(in the rows, 128 means zero)
Where one turn sends some rows of the set: a few examples, then the rows asked:
z642: [129 135 109 126 117 118 129 101 155 142 121  92 122 124]
z657: [146 121 105 139 130 131 147 132 113 157 127 106 142  97]
z679: [141 117 143 117 117 119 153 122 122 107 156 144 129 123]
z853: [134 113 101 140 134 110 129 123 122 110 137 128 150 109]
z96: [124 129 144 120 121 142 131 144 129 178 126 139 155 125]
z18: [141 160 141 107 127 133 140 144 152 127 137 160 168 126]
z728: [137 157 142 100 113 154 141 145 135 164 127 129 144  97]
z86: [116 131 113 121 114 100 159 112 132 144 125 157 129 101]
z620: [136 147 106  91 121 128 130 125 145 111 143 131 151 145]
z249: [124 141 131 136 112 117 141 103 156 172 108 122 157  99]
z958: [139 113 138 124 121 106 152 139 110 137 135 122 140  85]
z861: [132 145 140 132 140 114 148 140 183 138 133 117 143 119]
z633: [124 145 135 116 137 143 108 126 129 115 124 136 147  89]
z467: [147 127  88 130 110 142 140 103 161 128 118 116 142 110]
z70: [150 129 137 121 117 124 143 143 127 179 129 107 161 124]
z177: [138 138 172 130  90 129 141 108 150 150 130 138 151 115]
z780: [137 121  88 118  99 141 139 110 134 131 123 127 145 143]
z83: [136 142 145 123 111 125 142  82 174 135 136 129 136 117]
z241: [122 158 106 105 129 149 125 151 138 135 124 133 137 132]
z322: [160 147 153 121  99 137 138 105 130 116 153 128 165 117]
z934: [148 150 148 117 115  98 146 116 120 108 151 127 159 120]

z633 -> z861
z249 -> z853
z467 -> z934
And these:
z657 -> z620
z642 -> z679
z83 -> z958
z780 -> z322

Where one turn sends some rows of the set: a few examples, then the rows asked:
z839: [ 94 156 148  71 138 122 154 134 106 116 179 148  99 153 108 133 157 122
  54 123 114 127 144]
z219: [126 166 127 134 137 151 132 103 112 128 166 161 118 143 105 107 116 120
 112 166 131 134 128]
z416: [ 74 144 155  72 128 147 147 105 102 100 150 159  76 142 102 116 112  95
  79 108 155 149  99]
z239: [103 143 154  75 132 116 168 131 122 127 180 135 120 150 111 124 145 124
  70 120 132 138 151]
z82: [ 94 177 140  98 132 126 165 134 135 114 135 142 106 124 106 138 121 136
  94 130 154 106 106]
z109: [ 85 126 141  71 119 135 137 122  91 101 144 152  75 127 108 120 123  89
  82 116 145 145 100]
z464: [112 157 135 101 112 132 147 138 118  95 130 130 120 107 104 131 134 120
  92 130 148 110 115]
z164: [ 81 152 143  86 135 134 165 147 128 133 180 136 103 151 124 116 138 119
  55 114 126 126 144]
z189: [116 139 141 132 136 155 124  91 114 130 167 177  90 131 106  93 115 107
  89 157 139 157 112]
z842: [118 178 144 104 122 130 151 138 113  98 137 139 111 116  99 131 134 134
  68 123 144 102 112]
z158: [113 137 120 124 124 146 126 101 133 129 178 163 116 154 115  97 123 113
  95 165 127 151 143]
z615: [ 83 132 158  61 139 134 126 112  99 104 147 159  80 130 100 103 124 107
  71 110 157 136 107]
z165: [108 167 167  98 132 118 133 125  97 114 147 136 112 126 100 120 129 132
  96 126 154  86 129]
z291: [ 80 151 152  72 137 134 161 123 134 114 179 144 117 153 112 127 154 120
  69 121 128 137 153]
z214: [102 173 141 104 120 144 155 127 131  92 135 131 125 122  98 125 120 132
  88 123 159 109 114]
z220: [ 70 151 144  72 150 122 168 131 132 129 171 149 100 144 113 134 143 131
  67 134 129 136 138]
z605: [114 134 119 121 147 146 127 103 128 137 191 155 105 160 114 100 126 119
  86 158 121 152 130]
z824: [123 161 155 100 120 126 150 124 118 108 138 128 120 119  92 129 116 130
  97 117 160 109 111]
z111: [ 96 169 127 114 106 159 133 116 100 137 148 189 113 173  97 126 117 114
  78 143 135 134  98]
z151: [118 146 123 131 119 152 118  96 127 120 159 163 112 142 106 100 111 112
 112 165 137 140 130]
z562: [108 136 127 123 126 150 114  96 111 125 171 166  90 136 105  88 112 103
  88 164 132 159 117]
z116: [106 133 129 122 123 152 118  91 119 126 168 173  99 143 108  93 113 103
  96 164 135 159 131]
z230: [ 69 145 157  75 142 134 146 110 112 116 143 163  65 129 100 132 114 112
  83 120 152 141  96]
z48: [100 178 151 108 127 141 140 136 119 115 141 133 107 129 103 135 118 122
  99 111 147  90 120]
z274: [ 86 142 149 120 122 159 121  99 126 145 160 188 112 147  95 133 146 128
  61 144 129 143 111]
z35: [ 93 143 149  77 130 134 136 118  91 102 150 156  63 136  99 122 120 105
  60 108 144 133  90]
z476: [ 88 148 151 118 117 160 116 102 121 141 157 191 113 152  93 133 146 118
  57 144 126 143 117]
z421: [111 135 116 124 130 146 132 107 124 127 186 168 110 160 106  96 122 119
  89 165 117 149 134]
z623: [124 153 128 140 120 148 127 102 123 119 166 174 112 144 101 103 117 117
 109 164 127 132 124]
z243: [ 96 139 149  79 135 108 151 137 109 133 183 138 102 164 127 104 141 122
  69 116 138 110 133]
z521: [104 144 138  65 126 111 157 120  99 116 185 151 106 156 109 119 143 112
  63 122 127 130 157]
z691: [ 90 147 140  59 141 120 154 139 118 117 172 144 119 153 113 108 152 127
  66 122 134 125 148]
z686: [114 171 147  87 123 126 145 133 118 102 131 147 120 121 102 113 131 128
  93 118 162  97 115]
z431: [130 164 147 106 109 116 147 120 117 100 145 143 120 112  97 124 132 128
  78 122 153 100 132]
z775: [ 91 137 141  70 125 121 154 137 116 115 171 142 113 141 119 132 163 108
  74 127 118 135 150]
z510: [ 68 145 165  84 137 152 137 120  91 117 150 152  70 119  98 115 111 104
  66 114 148 137 119]
z518: [115 145 119 121 126 140 124 107 124 135 188 161 108 156 115  95 128 108
  92 164 115 149 139]
z995: [125 160 128 137 120 146 116 101 122 125 164 160 113 132 103 102 119 114
 107 167 129 134 126]
z110: [ 84 133 165  83 134 125 138 119  83 117 153 148  79 119 105  92 114 118
  58 123 164 129 110]
z822: [ 90 149 113 119 120 160 123 120 122 134 156 159 128 159  89 127 124 140
  51 152 130 136 107]
z173: [102 126 140  77 122 125 127 102  90  99 155 149  75 128  92 112 107 105
  64 110 158 133 105]
z137: [ 93 167 131 116 109 158 140 111 100 143 148 193 111 168  98 128 121 118
  86 147 135 136  99]
z812: [ 91 127 161  68 131 132 145 108  90 114 156 149  79 136  94 115 109 103
  75 111 154 153 109]
z327: [108 128 132 130 128 152 117  93 116 119 170 178  94 139  96  97 112 112
  90 163 129 153 118]
z53: [ 88 148 109 119 124 161 129 118 118 137 160 159 125 160  90 129 122 144
  60 154 132 135 103]

z53 -> z274
z623 -> z421
z686 -> z691
And these:
z82 -> z220
z173 -> z431
z109 -> z464
z518 -> z562
z291 -> z416
z48 -> z164
z842 -> z839
z111 -> z822
z165 -> z243
z824 -> z239
z189 -> z219
z116 -> z151

Where one turn sends some rows of the set: a few examples, then the rows asked:
z647: [152 119 137 140 118 120 129 118 113 140 124 167 112 150 147 134 151]
z602: [147 131 132 142 132 119 110 109 138 136 121 111 108 160 125 111 108]
z828: [137 131  98 112 128 129 132 113 129 120 121 108 134 126 103 144 148]
z733: [115 147 144 145 144 144 156 128 103 130 135  96 128 132 136 156 133]
z721: [135 125 127 131 128 163 112 134 152 125 111 124 108 111 106 126 153]
z76: [118 129 153  95 146 122 133 147 135 124 110 123 126 132 109 125 131]
z750: [125 110 157 133 124 148 125 136 116 142 144 119 138  94 118 136 100]
z401: [122 165 149 155 114 122 130 152 127 120 119 124 129 131 145 127 155]
z261: [162 124 139 164 132 122 110 134 119 129 143 166 124 128 144 137 130]
z795: [136 120 123 175 132 153 124 102 133 123 138 120 156 139 118 125 128]
z580: [155 142 126 133 101 121 115 127 144 131 141 137 151  94 133 117 131]
z503: [147 128 120 147 135 144 143 145 123 163 131 120 133 148 102  97 135]
z693: [126 119 151 143 150 160 143 120 155 141 128 138 128 141 142 101 111]
z366: [141 102 146 147 142 144 135 135  98 151 139 155 106 136 136 145 122]
z197: [127 115 143 120  88 146 122 103 136 140 114 131 114 113 136 124 140]
z789: [142 125 123  95 122 133 156 107 119 156 140 114 135 113 129 133 121]
z130: [116 143 114 145 118 149 154 141 117 144 125 105  98 124 148 141 132]
z788: [162 125 148 145 153 124 134 129  97 143 148 153 137 142 127 144 140]
z689: [152 140 179 116 130 127 118 122 122 141 132 119 143 118 108 120 144]
z292: [150 113 115 137 135 131 150 119 114 145 144 165 122 134 156 144 125]
z709: [116 119 121 139 118 112 147 129 128 130 126 135 159 155 133 109 112]
z611: [131 137 125 121 146 143 139 151 154 116 131 139 157 102 117 122 141]
z25: [134 167 152 154 148 125 127 152 122 124 139 105 123 122 140 140 121]
z477: [131 165 122 143 121 142 150 123 143 126 124 123 118 125 166 131 153]
z121: [114 115 124 120 138 133 119 124 142 105 124 117 124 112 125 150 102]

z750 -> z197
z366 -> z647
And these:
z503 -> z709
z401 -> z733
z76 -> z828

Where one turn sends some rows of the set: a few examples, then the rows asked:
z630: [122  89 123 124 143 132 130 139 182 108 136 126 145 106 131 110 121 145
 130 135]
z986: [132 125 105  94 145 137 105 127 165 117 109 133 154 119 115 129 120 147
 132 132]
z526: [105  92 125 124 140 114 120 140 146 103 134 107 128 120 129 114 132 155
 100 141]
z281: [128 113 165 149 119 126 119 147 141 111 116 149 166 114 102 128 131 108
 130 151]
z331: [133  63 112 149 140 125 139 148 116 115 131 144 134 128 115 136 131 118
 134 130]
z202: [128  74 103 140 130 133 137 144 112 107 152 141 141 120 110 135 140 119
 137 123]
z19: [137 102 121 120 173 100 113 131 107 133 140 134 139 104 119 143 116  91
 133 142]
z840: [115 138 138 150 154 123 104 117 115  85  98 128 148 124 116 135  91 147
 119 137]
z258: [121 134 155 157 133 115 134 128 121  83 147 139 143 146 111 115 119 128
 127 127]
z513: [146  90 113 142 177 120 105 119 144 118 135 136 119 141 133 130 109 121
  95 138]
z412: [133 129 130 154 167 142  90 140 134  82 117 135 128  85 109 121 104 117
 135 127]
z446: [115 119 110 104 155 110 110 123 132 116 106 131 148 141 126 121 115 170
 112 131]
z764: [129  94 103 124 149 130  91 125 141 121 168 149 173  99 126 127 127 128
 102 137]
z438: [140  76 129 130 150 120 110 148 139 131 138 163 173 127 138 126 116 154
 108 120]
z583: [149 109 115 140 161 113 113 124 148 125 158 143 158 151 127 128  89 150
 124 130]
z725: [126 111 149 165 142 144 126 143 150  79 120 134 151 103 122 121  97 143
 142 124]
z138: [141 135 145 143 162 128 113 116 129 111  95 140 147 124 111 132 126  91
 130 148]
z860: [134 108 115 121 175 100 119 125 108 125 160 139 148 107 124 135 109  99
 142 129]
z429: [138 115 105 121 173 120  94 148 166 118 135 136 121 103 111 103 108 135
 138 135]
z108: [128 115 124 110 124 108 128 124 126 109 144 159 140 145 100 156 103 121
 132 130]
z328: [111 109 108 121 167  97  87 150 130 123 138 133 135 104 114  97 118 154
 114 142]
z174: [126 103 130 111 123 102 125 132 126 122 128 167 151 138 102 157 103 119
 128 141]
z704: [154 104 121 118 141 139  99 142 141 106 152 124 120 137 120 144 130 132
 101 113]
z669: [140 103 143 167 164 128 117 149 125 110 108 169 150 116 114 102 126 108
 142 131]
z522: [108 112 152 159 128 133 107 149 120  77 119 117 145 100 114 131 118 147
 112 135]
z363: [124 129 128 152 144 130 102 143  97  86 144 142 138 113 102 106 148 113
 124 120]
z913: [145 107 120 120 133 119  81 142 138 134 142 121 154 123 106 150 124 131
  99 156]
z808: [110 117 133 160 168 119  91 142 107  91 116 147 153  86 120 109 101 141
 123 130]
z321: [115 144 132 140 154 118 116 107 103 100 137 148 183 119 119 115 127 118
 130 132]
z140: [122 140 132 139 142 144  98 121 139  90 106 140 175  95 108 139  99 133
 137 139]

z174 -> z202
z986 -> z526
z281 -> z363
And these:
z438 -> z764
z840 -> z725

Where one turn sends some rows of the set: a few examples, then the rows asked:
z190: [100 117 120 118 135  99 144 136  96 125 135 126 118 140 117  92 160 135
 176]
z547: [ 97 119 136 103 124 121 112 149 132 101  99 145 145 106 121 116 135 112
 135]
z622: [ 80 129 137 110  98 127 126 141 118  94 115 128 138 108 143 109 131 127
 133]
z295: [117 124 146 117 131 102 120 176  92 151 101 140 111 108 108 114 121 117
 146]
z984: [120 128 124 125 171 119 114 143 131 140 125 141 107 129 122 106 142 120
 180]
z793: [128 126 136 126 133 129 143  98 100 154 132 120 139 102 105 126 114  99
 151]
z386: [110 107 135  73 150 119 135 119  95 139 113 118 112  96 119 113 166 122
 154]
z996: [101 132 142 127 142 122 118 121 102 129 143  98  93 103 153  91 134 142
 166]
z65: [128 130 131 130 124 123 154 121 102 148 138 108 147 120 104 112 118 112
 175]
z253: [117 153 144 120 118 121 139 183 102 137 124 118 111 118 122 122 121 151
 152]
z487: [114 147 154 121 138 117 114 154 101 148 114 132  97  96 124 131 106 112
 127]
z407: [100 130 107 106 134 134 148 111 110 120 144 139 110 129 116 139 161 144
 146]
z453: [122 132 143 130 114 139 149 101  98 147 146 105 136  98 121 119 111 130
 161]
z28: [130 120 139 118 112 145 155 120 107 153 135 120 146 104 111 120 122 145
 177]
z375: [ 90 129 139 103 114 145 115 139 132 102 107 140 132  94 143 124 127 128
 127]
z876: [131 114 146 131 126 145 130 104 108 160 131 130 134  88 116 119 111 131
 164]
z684: [105 144 149 144 108 113 127 155  89 130 134 133 103 111 125 117 117 152
 130]
z922: [110 145 123  97 165 126 122 116 118 134 130 104  96 111 128 133 134  97
 153]
z417: [129 109 147 113 123 127 142 112  93 157 125 107 142  91 110 109 119 116
 168]
z936: [ 96  93 137 120 136 118 105 103  98 134 128 148  99  96 126 107 146 141
 153]
z493: [ 99 130 141 131 137 120 110 120 108 122 146  99  93 106 145  97 129 146
 172]
z430: [ 96 129 146 100 120 132 110 152 130 102 100 116 136  92 142 108 125 119
 142]
z806: [114 137 130  94 142 149 133 136 127 129 136 109 103 111 137 130 144 161
 178]
z473: [ 98 109 111 119 132 100 136 134  94 121 133 125 117 138 109  98 158 128
 172]
z315: [103  99 136 124 146 122 107 104  98 139 125 148  98  95 131 102 150 136
 146]
z877: [126 127 129 142 120 139 150 107 110 151 143 137 143 117 107 125 117 130
 165]
z895: [106 141 132 116 119  99 144 161  81 135 117 134 116 123 104 126 131 112
 125]
z904: [ 92 137 136  94 118 119 130 152 132  94 109 123 147 116 127 118 135 109
 139]
z280: [138 121 133 119 137 136 144 122 115 160 123 128 146 107 100 125 116 112
 174]
z786: [104 106 134  69 141 121 133 114  95 135 116 115 107  95 119 124 159 121
 153]
z660: [112 149 126 101 171 121 132 115 114 131 132 108 100 115 128 124 145  98
 147]
z763: [ 91 129 139 120 122 120 105 140 126  97 107 127 135 102 133 105 123 105
 128]
z128: [111 124 155 112 108 123 129 154  89 143 115 148 107  93 119 130 129 157
 128]
z848: [111 143 162  94 118 117 135 154  85 141 115 111 104  88 125 131 121 131
 126]
z352: [115 121 118 124 165 118 106 144 127 140 122 132 106 126 119 107 135 116
 185]
z745: [114 136 134  92 144 151 138 135 123 137 133 119 102 107 144 122 149 162
 174]
z772: [ 92 145 134 116 121 129 119 148 142  96 118 138 137 121 136 122 121 117
 141]
z866: [118 153 130 115 127 127 142 169 106 141 120 149 112 123 109 147 125 136
 130]
z924: [ 98 134 115 111 135 132 153 109 107 125 147 144 106 128 127 131 162 145
 143]
z809: [ 89 126 138 113 109 128 119 160 135 100 109 139 141 115 139 106 126 133
 155]

z295 -> z253
z352 -> z806
z430 -> z904
And these:
z65 -> z453
z996 -> z660

Where one turn sends some rows of the set: a few examples, then the rows asked:
z313: [149 106 137 138 118 148 122 158 125 120 130 107 143]
z384: [135 126 128 128 138  96 149 119 148 158 125 126 129]
z525: [137 135 106 138 123 113 116 136 136 115 149  78 122]
z45: [134 145 146 134 106 137 106 107 136 120 145 128 102]
z774: [ 95 139 134 133 133 155 133 125 148 130 110 114 132]
z744: [144 142  97 132 123 121 113 140 134 108 142  88 127]
z992: [138 108 132 142 120 113 131 177 136 139 134 121 127]
z294: [127 117 141 143 124 110 124  81 123 119 139 122 122]
z802: [102 109 130 143 130 122 138  93 149 132 134 141 120]
z299: [133 115 123 141 121 117 127 183 134 129 131 130 130]
z531: [110 131 112 132 138 133 132 103 124 106 106 137 148]
z157: [114 146 131 129 131  77 132 124 139 137 144 134 126]
z263: [118 117 143 146 115 128 108 163 119 104 149 109 137]
z639: [127 124 138 130 116 115 128  87 142 127 144 149 120]
z549: [137 109 127 148 115 145 108 162 120 106 139 119 129]
z682: [100 124 147 151 123 139 122 111 146 133 139 108 103]
z599: [129 114 152 136 118 131 122 159 125 120 139  97 151]
z519: [122 142 128 116 120 122 130  98 140 117 129 158 141]
z84: [130 159 132 117 116 154 117 122 138 116 116 135 131]
z894: [139 122  97 136 139 115 140 128 146 143 116 149 116]
z367: [ 97 127 120 128 134 130 140 105 148 123 119 150 141]
z898: [138 137  94 132 130 127 123 143 138 114 131  82 134]
z31: [106 105 125 150 141 127 137  92 131 124 117 118 131]
z664: [135 125 131 136 116 108 122 181 130 125 139 130 132]
z608: [117 142 100 137 132  96 122 132 136 122 134 157 113]
z558: [132 141 128 125 121 116 118  92 116 102 127 140 139]
z125: [140 117 140 138 115 104 126 175 132 135 142 121 129]
z79: [131 130 103 138 131 120 125 138 140 120 139  73 129]

z79 -> z898
z313 -> z549
And these:
z31 -> z531
z802 -> z367
z894 -> z608
z299 -> z664
z45 -> z682

